In the rows, zero is written as 100.
A single turn carries every row of the set below to another of its rows. Some are shown first; where does it send the rows asked next?
z746: 111	82	91	81	91	109	106	102	92	70	94	109	105	104	84	92	104
z419: 121	79	96	91	87	102	109	93	82	68	92	103	101	107	93	99	97
z803: 92	89	124	83	114	102	100	119	103	104	110	120	108	94	122	78	91
z867: 115	84	91	95	111	68	115	92	92	78	92	95	109	106	96	95	101
z18: 100	131	93	110	91	88	82	83	104	118	107	93	108	96	103	117	106
z752: 96	140	92	103	81	115	87	86	100	106	97	101	104	104	101	111	110
z874: 97	131	92	103	87	103	78	89	106	116	108	97	108	95	98	116	109
z589: 106	92	108	91	120	95	118	116	118	81	98	113	87	93	109	76	85
z623: 108	91	109	88	112	107	115	116	118	78	97	118	84	94	106	75	85
z269: 122	81	96	98	95	79	115	88	82	71	91	96	104	106	100	100	95
z485: 118	89	116	99	104	99	121	107	105	76	92	112	82	94	115	83	78
z796: 94	90	123	87	120	87	102	115	102	105	108	116	109	92	125	81	91
z605: 105	130	97	112	86	92	82	81	100	117	106	91	106	96	106	120	103
z258: 116	90	115	100	113	88	122	106	108	77	94	110	83	94	119	81	79
z829: 105	85	132	91	98	109	99	111	89	98	106	118	102	93	130	88	82
z692: 92	141	89	101	93	107	87	87	108	111	98	101	107	104	98	107	112
z753: 97	85	128	84	102	113	97	115	97	101	109	122	104	94	123	83	89
z71: 113	89	113	91	103	108	116	111	110	75	95	114	82	95	111	79	81
z496: 106	128	98	110	79	102	80	82	99	115	105	95	105	96	103	121	103
z481: 99	141	93	113	94	88	93	77	101	112	95	93	107	104	108	111	106
z985: 102	138	97	109	77	110	90	79	95	107	95	99	102	105	107	114	104
z234: 103	139	97	114	83	95	94	77	95	108	93	94	104	104	110	115	104
z785: 111	93	110	97	121	85	122	111	113	80	96	109	87	93	115	79	83
z378: 98	132	92	104	91	93	80	87	107	118	108	95	108	97	99	115	108
z454: 103	129	96	106	81	106	78	87	103	114	109	98	104	96	98	120	106
z195: 106	86	84	85	117	77	112	100	100	78	96	101	112	106	88	89	108
z596: 104	86	85	77	107	95	107	105	100	77	98	107	109	108	81	86	110
z671: 105	87	134	97	103	93	104	105	88	99	104	114	103	93	134	90	79
z693: 93	143	89	107	98	93	91	85	108	114	96	96	108	103	104	108	112
z972: 101	88	128	97	115	83	106	108	94	103	105	113	107	92	134	84	84

z481 turns into -> z693
z454 turns into -> z496
Now these:
z419 turns into -> z269
z803 turns into -> z753
z485 turns into -> z258

